One turn moves each row of this set onto another row. After a few examples, where does it send each row asked below?
saku: [-138,  -48,   40,  188,   77,  255, -210, -124, -103,  -19,  -29,  271,
  -34,  -85,  161,  171,  133,  105,  218, -179, -294]
leke: [-119,    4,  -19,  351, -207,   82, -323, -118,   13,  -38,   59,  129,
   29, -328, -143, -201, -527,   80,  -13, -161, -308]
divup: [-273, -335,   40,  128,   54,  -58, -408, -344,  134,   13,  116,  397,
  135, -168,   65,   42,    3,  185,   -9,    6, -239]
Zezi: [-230, -135,   65,  286,  153,   -4, -280,  -88,   35, -278,  182,  106,
  135,   51,  101,  176,    5,   56,   31, -169, -378]
zav: [-249,  109,  -65,  296, -253,   94, -381, -233,  -47, -176,  -74,  217,
   60, -279, -121, -150, -360,  142,    4,    2, -305]
sube: [-197, -135,  215,   91, -207,   54, -215,   41,  289,  -25, -279,  206,
  160,   65,  -50,   95, -431,  -28, -121,  -58, -332]
Razu: [ -38, -172,  106,  149, -240,  171,  -74,   31,   74,  105,  -73,  329,
  422, -358,   46,  123, -440,  -55, -117, -163, -266]
Los: [-431,  -24,  -28,   10, -179,   50, -218, -340,  160, -146,  -44,  297,
  -78, -146,   23,  152, -101,  168,   52, -243, -127]
lozuf: [-133,  -23,  231,  289,   -3,  221, -175,  -81,  214,   28,  116,  112,
  316, -372,  -70,  -80, -174,   19,  128,  173, -352]
mes: [-110,  -55, -143,  304, -264,   13, -267, -143, -227,  -15,  -53,  266,
    0, -335, -100,  -88, -448,   89,   18,  -33, -277]
piniz: [ -22, -130,  190,  122, -127, -111,  102,  -55,  -73,  -79, -127,   88,
   95, -170,  -39,  -30, -515,   76,  174, -216, -279]
Fopid: [-115, -233,  154,   95, -203,   -5, -145,   91,  170,   77, -270,  243,
  120,   29,  -30,  140, -472,  -60, -118,  -70, -313]
Sif: [-202, -162,  135,   59, -237,   14, -189,   20,  147,  -15, -354,  294,
  141,   62,  -17,  173, -364,  -18, -107,   26, -312]
guzad: [   5, -188,  126,  286,  -18,  126,  -51,   -2,  -11,  194,  119,  189,
  246, -430,  -41,    9, -230,  -33,  132,  161, -315]
vuvol: [ -12, -159,   75,  244,  127,  240, -150,  -12,  -54,  119,  103,  190,
  -64, -140,  151,  131,  -29,   27,  192, -326, -303]
zamar: [-214, -361,  121,  180,  103,  -35, -401, -282,  278,   60,  232,  296,
  144, -191,   37,  -47, -112,  149,  -38, -132, -266]
mimut: [-301, -123,   65,   99, -105,   67, -178, -209,  317,   -7,  149,  154,
 -100, -202,   -3,   56, -312,   90,   22, -460, -151]
pum: [-150, -460,   23,  162,   78, -104, -329, -253,   79,  148,  197,  375,
   92, -220,   70,   44, -115,  126,  -21,  -86, -227]
Petu: [-166,  -63,   62,   87, -289,  182, -133,  -78,    2,  -32, -216,  417,
  445, -297,   69,  181, -270,   11,  -92,    6, -259]
nilas: [-170,   49,  290,  116, -122,  -12,  -18, -154,  128, -266, -157,   34,
  168, -105,  -69, -105, -423,  143,  164, -186, -314]
Zavi: [-158, -229,  -11,  266,  135,  -66, -207,  -58, -142, -191,  155,  177,
   82,   27,  122,  251,    1,   28,   42, -130, -348]
zazuf: [-151,  -56,  100,  237,  -65,  151, -134, -126,  -36,   27,  -26,  257,
  292, -367,  -31,   49,  -52,   46,  156,  328, -310]
tez: [-120, -242,   57,  318,  178,  -47, -211,   -1,   -4, -153,  258,   86,
   93,    6,  100,  177, -103,    2,   27, -249, -373]
baf: [-182,   -5,  190,  139, -236,  254, -190,  -67,  252,  -63, -103,  282,
  488, -296,   30,   60, -349,    7, -118, -118, -305]
Zot: [-140,   -3,  162,  242,  132,  322, -259, -101,  130,  -40,   86,  140,
   -5,  -84,  128,   53,   35,   83,  187, -298, -336]
vug: [-157,  -13,  146,   56, -180,  -94,   40, -182, -140, -231, -280,  180,
  125, -115,  -22,   25, -330,  159,  199,  -37, -263]
ligup: [-238, -240, -103,   49, -168,  -41,  -80, -201,   -9,   83,   30,  322,
 -164, -225,   47,  202, -247,   81,   45, -343, -100]

Fopid moves to sube
Zot moves to saku
Now find these:
piniz moves to nilas
mes moves to leke
Zavi moves to tez
guzad moves to lozuf
ligup moves to mimut
pum moves to zamar
baf moves to Petu

One turn moves each row of this set onto another row. After a few examples, where does it send each row asked below?
H: [ -89, -190,   86,  -78, -188,    7,   31,   93,   77,  253,   62,  119,
   20,  389, -112,   10,   61, -183,  226, -276, -103]
G: [-105,   10,   52, -179,  -74,   53,   90,  -72,  -62,  541,   36,  129,
   85,  147,  -85,  -63,  -22,   14,   42, -140,  145]
V: [-165,  -86,   12,   29,  -35,  125, -164,  -12,   18, -303,  -66,  156,
   35,  191,  291,  -89,  178,  -69, -116,   80,  -80]
Z: [ -82, -183,   65,   -5,  -55,   89, -123,   35,   39, -329,   21,   95,
    3,  208,  297,  -27,  142, -101,  -99,   41,  -11]
S: [ -75, -133,   78,   82,  -41,  108, -209,   49,   11, -271,  -71,   65,
   45,  175,  346,  -55,  103,    9, -102,   32,  -42]
C: [ -82,  -89,  101,   87, -161,   45, -125,  114,   27,  356, -112,   62,
   94,  324,  -32,  -53,  -10,   25,  222, -292, -168]
B: [ -54,  -10,  -19, -332,  -71,  154, -348,  -97,  -60,   93,   57,  111,
  -86,  -10,  149,   65,  171,  -55,   32,  146, -115]
T: [ -12, -193,   13, -277,  -23,   59,  271, -134,  -52, -301,   37,  127,
   33,  135, -101,  -62,   82,  -22,  -20,  147,  -31]
U: [-115,   16,   49, -188,  -73,   53,   98,  -81,  -64,  536,   39,  140,
   83,  152,  -95,  -67,  -10,   -2,   40, -132,  143]
Q: [ -58, -107,   34,   63,  -62,   66,  385, -161,  -44, -149,    9,  109,
   13,   96, -288,  -17,  101,   39,   78, -105,   25]
K: [  29,  -92,   42, -340,  -91,  127, -335,  -45,  -45,   84,  123,   45,
 -103,    1,  173,  117,  124,  -60,   46,  101,  -50]
F: [-244,  -11,  -19,  -25, -149,   74,  -35,    0,   36,  294,  -98,  235,
   67,  351, -140, -103,  133, -125,  197, -202, -241]
L: [  64, -139,  131,  204,  -55,   57,  268,  -63,  -71,  -71,  -65,  -43,
   57,   55, -183,    3,  -30,  221,   93, -176,   62]
Y: [ 184, -239,  167,  -53,  -13,   45,   76,   20,  -95, -174,  -74, -113,
  102,   72,   70,  -28, -129,  266,    4,   37,   22]
P: [   8,  -29,   32, -273,  -71,  152, -403,  -49,  -73,  133,   32,   42,
  -66,  -31,  199,   79,  106,   31,   41,  105,  -92]
D: [-107,   28,   12,  209,  -20,  117,  243, -172,  -99,  -56, -188,  105,
   86,   37, -232, -101,   73,  217,   61,  -92,  -65]
A: [ -94,   29,  -21,  -44,   36,  143,   45, -154, -136, -155, -267,  117,
  151,   38,  -17, -200,   34,  262,  -40,  171, -180]
W: [-116,   27,   49, -175,  -74,   57,   84,  -78,  -66,  544,   23,  141,
   90,  146,  -90,  -73,  -11,   15,   40, -135,  136]

Q moves to D
K moves to B
Now find these:
T moves to A
Z moves to V
G moves to U
C moves to H

One turn moves each row of this set onto another row. After a few examples, where does it send each row asked below?
fila: [  26,  135,  294, -102, -293,   -5,  -24,  -28,  -82,   15,   18,   10,
  -93,  218,  -44,   41,  175,    6,   35]
Sanot: [-167,  114,  -18,  154,  190,  -37,  -24,  -59,    5,   71,  153, -355,
  111, -111,   89,   54,  -17, -106,   73]
bezi: [-282,  249,  -21,   57,  200,   80,  -40,  -36,    0,  112,   56, -227,
  -52,  -64,   83, -113, -115, -135, -193]
Kezul: [  26,  -96,  -62,  126,  -35, -104, -175,   92,  155,  -79,  -27,  238,
  -11,  213, -131, -124,   58,  151,  -90]
puve: [ 131,  -93,   99, -254,  -71,  215,  131,  -91, -128,    4,  -49,   86,
  -30, -232,  -61, -107, -180,   39,  -53]
nafe: [ 284,  -43,  192, -304, -173,   93,   -9, -167,  -50,   -6,   19,  -90,
  -48,   25, -124,   42, -135,  -39, -132]
fidon: [-218,  167,  -78,   44,  105,  -40,  -36,  -74,  -41,   73,   90, -364,
   14,  -55,  177, -108, -100, -174,  -32]
dotam: [ -83,  -49, -299, -139,    3,   77, -276,  -72,   82,  -36,  176, -160,
   43,   38,  199,   44,  -54, -141, -152]
tili: [-186,  -46,   77,   40,  282,  317,   -9, -157, -131, -145,   32, -217,
 -126,   46, -111,  -45,  -69,  -24,  -26]
fisaz: [-162,  -16,  216, -157, -184,  -33,   -3,   -6, -152,  -79,  127,  259,
   25,  -39,   71, -169,  -83,   75,  108]
zube: [ 235, -161,  -21, -152,  -56,   83,  -65,  -94, -146,    1, -117,   96,
   54, -233,   61, -158, -142,   23,   -6]
Ruda: [ -25,  196,  240,  -95, -188,   34,   -2,  -72,  -52,   22,   49,   98,
 -128,  209,  -47,   66,  222,   35,   92]
kuza: [  44, -104, -144,  109,  -66,  -77,  138,   60, -137,   56,  -86, -283,
   23,  108, -129,  172, -104,  -75,  100]
ruti: [-245,  -38,  -18,   88,  232, -109, -192,  -81,   28,   82,  226, -237,
   62,   -2,  -48,  -12, -233, -100, -144]
Pib: [ -40,  -45,   -3,   22, -116,  -58,  -40,   20,  115,  -37,  -59,   75,
 -150,  331, -143, -179,  175,  121, -208]
vuvan: [  16,   94,   57,  -87, -276,  -62,  -20,  -35,   30,    6,  -33,  -21,
 -177,  360,  -84,  -51,  178,   -8,  -35]
rofus: [  67,   59,   88,  167, -132,   34,   63,   33,  -43,  -38,   94, -267,
  -86, -129,  225,  247,   22,   66,  -24]
Luk: [-245,   59,  -38,   65,  253,  -53,  -13,  -22,   85,   82,  245, -232,
  174,  -73,  -55,   71, -140,  -80,  -35]
vapiv: [ 286, -189, -144, -198,  -63,   16,   23,  -29,  111,   17,  -59,  -11,
  181,  -82,  -67,  -75,   14,   70, -185]
sab: [ -60,  109,   79,   -9,  247, -107, -107,  -83,  -90, -168,   45,   52,
  127,   57,   63, -155, -310,   64, -226]
Ruv: [-259,   28,  -13, -148,  120,    3,  -25,  -66, -116,  196,   65,   93,
  -20,   38,   -2,   19,  -60,   35, -434]
suve: [   3,  105,   39,  -45,  183,  157, -274, -154,  -21, -226,  123, -174,
   -3,  163,  -25,   36, -237, -136,    5]
zusi: [-186,  142,  218, -211, -145,   33,   86,  -78,  -78,  -23,  166,  233,
  -72,   67,    3,  -45,   64,   76,  104]
keru: [-164,   83,  -74,  171,   38,   60,  -81,   67,   75,  134,   96, -324,
 -125,  -18,  -83,  114, -216, -179, -101]
nuz: [ -23, -251,  -43,  127, -190,  -66,   37,  185,   63,  -97,    4,  134,
   67,  -21,  -47, -134,   25,  160,   90]
lupal: [-265, -105, -251,  -68,  178,  285,  -23,  -28,   36,   80,  104,  -76,
    4,  -99,   40,   46,   99,  -19, -179]
lovan: [ 352, -140,   56, -160,   -4,  -15, -141, -147,   67,    9,  -39,  -46,
  115,   26,  -77,  -14,   81,   84, -259]
Voser: [ -11,   21,  132, -115, -292,  -67,  -14,    3,   18,   -2,  -32,  -33,
 -109,  340,  -97, -113,  167,   15, -175]
sunat: [ -18, -189, -118,  122, -138,  -78,   -2,  158,  145, -119,   63,  209,
   19,   39,  -83,  -82,  -24,  161,  113]
gugir: [-235,  -88,    8,  200,  132,  -11, -119,  -43,   20,   99,  150, -365,
 -133,  -11,  -61,   15, -173,  -88, -176]
liv: [ -90,   66,  -71, -119,   80,  249,   57,  -25,  206, -227,  232, -273,
    2,   91,  -40,   91, -118,  -50, -130]
Nopef: [ 242, -125,  168, -248,  -64,   99,   71, -158,   55,   -2,   13, -132,
  -15,   38, -158,   -8,   51,   88, -307]
nef: [-117,  138,  327, -159, -196,   77,   89,   -2, -101,  -10,  105,  186,
  -17,   40,  -34,    6,   83,   68,   88]
Disi: [ -89,  -63, -156,   75,  207,  213, -295, -103, -172,   79,  -15,  -54,
    4,  -56,   41,  111,   21, -124,   83]
Zos: [-157,  -61,  142, -111, -162,  -82,  -45,  -93, -137, -106,  171,  227,
  -67,   -9,  137, -165,  -39,   99,  173]
riz: [-179,  -67, -239, -127,   62,  225,   -7,  -55, -138,  -23,   24, -178,
  -39,   54,  -90,   -2, -208, -219,  117]
moto: [ -98, -229,  128,   68, -167,  -72,  -24,   36, -124, -122,   51,  162,
   -1,  -87,  100, -219,   -6,  162,  123]
vadud: [ 241,  -39,  294, -178,  -46,  206,  -14, -172, -152,    0,  -35,   14,
  -81, -142,  -85,   20,  -94,   47,  -63]
pasi: [ -13,  -33,   -4,   95,  143,  194, -221, -114,  114, -149,  175, -284,
  -45,    2,  160,  120,  133,   34, -167]
mubu: [  60, -125,  -46,  108, -118, -111, -134,  179,  138,  -46,  -48,  204,
  114,  155, -141,  -91,   53,  121,  -67]
mubaf: [ 236, -237,  -52,  -55,   21,  110,   40,  -56,  -20,   15, -126,   19,
   94, -237,   12, -133,   65,  139, -111]
vaku: [  -4,  -57,   76,   23, -103,  -75, -103,   67,  108,  -11,  -73,  119,
   -9,  279, -154, -158,  180,  131, -264]
zev: [-102, -232,   53,  110, -138,  -56,   25,   23,  -30, -141,  117,  152,
  -71,  -70,   75, -135,   32,  200,  189]
sen: [-166,  268,   -7,  160,  163,   95, -170,   33,   40,  155,   46, -177,
  -65,  -51,  -12,   66, -173, -167, -133]
Sav: [  -1,   90,  -14,   80,  162,    6,  -97,   34, -105,  214,  -36,   84,
  122,   43, -173,  312,  -19,  -11,  -86]
rit: [-107, -185,   20,  115,  118,  -92,  121, -111, -208, -121,  -74, -294,
  -74,   96,   22, -207, -118,   78, -154]
Rivos: [  -5,  245,   32,    6,   82,   64,  134,  133,  105, -113,  146,   27,
  168,  -94,   10,  191, -215,   70,  -83]
vorot: [-102,  -56,  -41,  -88, -186, -121,  -89, -111, -178,   62,   82, -221,
 -167,   26,  287,  -18, -103,  -46, -269]

Disi moves to riz
kuza moves to rit
Now find these:
Voser moves to vaku
Sanot moves to fidon
zube moves to puve
Ruda moves to vuvan

One turn moves each row of this set onto another row. After a few examples, where does it send each row asked below?
sule: [  83,  141,  130,   69, -116,  172, -187,  205,  -43,  -54,  -14,  -96,
 -183,   57,   78, -139,  269]
veru: [ -66,   76,   53, -114, -144,  117, -143,  314,  150,   65,  -44,   54,
   14,   75,   28, -108,  101]
dubak: [  47,  -14,  176, -189,  126, -372,   62,  305,   68,  -36,   55,   52,
 -151, -106,  257,  -72,   78]
povef: [  76,  206,   56,   91, -175,  261,  -63,   69,  181, -140,  -52,  -40,
  -75,   92,  -57,  -47,  180]
gumu: [ 102,  123,  144, -161,  235, -246,  248,   68,   94,  -65,    4,  260,
 -283,  115,   38,  222, -112]
Zotol: [  21,   55,    8, -256,  240, -333,  157,  215,   13,  -28,  -51,   90,
 -249,   15,  293,   91,   -4]
dut: [ -95,  143, -143,  -33,  227, -263,  262,  -31,   74,   65,  151,  153,
 -164,   47,  158,  168,   10]
piril: [ -43,  116,  -92,   21, -119,  139,  -73,   70,  114,  171,   63,  132,
  -54,   26, -133,  -75,  100]
gugu: [ -80,   74,   61,    2,  -97,  162,  -51,   74,  243,  146,   93,  -19,
  -99,  -16, -185,  -65,   84]
dopi: [ 181,  156,  118,  -84,  206, -206,  155,  104,  -41, -276,  -99,  -92,
 -358,   37,  332,   98,  135]
nefi: [ 200,  208,   40,  131,   52, -125,  276, -193,  238, -217,   95,   48,
 -221,  -94,  -30,   84,  113]
fim: [   8,   58,  -45, -109,   92, -297,  232,   18,  251,   72,  124,  219,
  -77, -130,  -15,   33,  -32]
kuf: [ 209,  168,  266,  -84,  223, -201,  214,   82,   13, -247,  -41,  106,
 -378,  143,  134,  192,    3]
Fadar: [  56,  252,  -57,  139,  192, -138,  296, -170,   51, -159,  121,    2,
 -270,   71,  166,  193,  129]
Sil: [ -48,   50,   35,  -77,  -87,   67, -192,  291,  -11,  149,   13,   45,
  -78,   30,   46, -157,  159]
zogu: [ 127,   98,  238, -191,  245, -272,  181,  185,   11, -126,  -39,  181,
 -321,  130,  146,  170,  -56]
buneb: [ 245,  137,  258,   51,   75, -197,  112,   92,   52, -322,   17, -133,
 -288,  -79,  239,  -38,  230]
dize: [ -77,   83,   12, -112,  253, -325,  140,  192,  -57,    5,   96,   31,
 -208,   66,  363,   87,   92]
biv: [  15,   65,  241,   17,  -94,  167, -152,  211,  116,  -16,   21, -202,
 -192,   10,    2, -132,  210]
setip: [  86,  202,    2,  161, -138,  245,  -69,  -20,   75,  -33,   26,  -19,
 -161,   40,  -98,  -64,  222]
kunu: [ -38,  158,  -44,  -10, -164,  192,  -45,  104,  231,   42,  -11,   99,
    6,   71, -119,  -42,   72]
bik: [  22,  131, -154, -141,  211, -236,  299,  -52,  157,   -1,   -2,  185,
 -216,    3,   82,  184,  -68]
dup: [ -94,   13,  146,  -85,  -69,   90, -148,  258,  155,  156,   54,  -73,
 -104,  -16,  -38, -130,  110]
Doteb: [ 183,  188,  173,  -54,  207, -169,  283,  -30,   91, -195,  -20,  181,
 -341,  131,   20,  245,  -50]
mibe: [  48,  137,  146,  -10, -152,  182, -165,  266,   89, -110,  -80,  -79,
  -82,   94,   88, -112,  208]
fisod: [  74,  189,   96,   63,  220, -202,  164,   59,  -82, -213,   69, -109,
 -313,   86,  369,  101,  202]
nik: [  26,  140,  143,  106, -119,  238,  -53,   18,  202,  -17,   48, -151,
 -183,    1, -138,  -69,  179]
lubip: [ 196,  241,  -40,   30,  178, -116,  301, -164,  107, -246,  -45,    5,
 -337,   26,  120,  190,   66]

Zotol moves to bik
kuf moves to zogu
biv moves to dup
Now find these:
setip moves to sule
fisod moves to dize
fim moves to nefi
veru moves to kunu

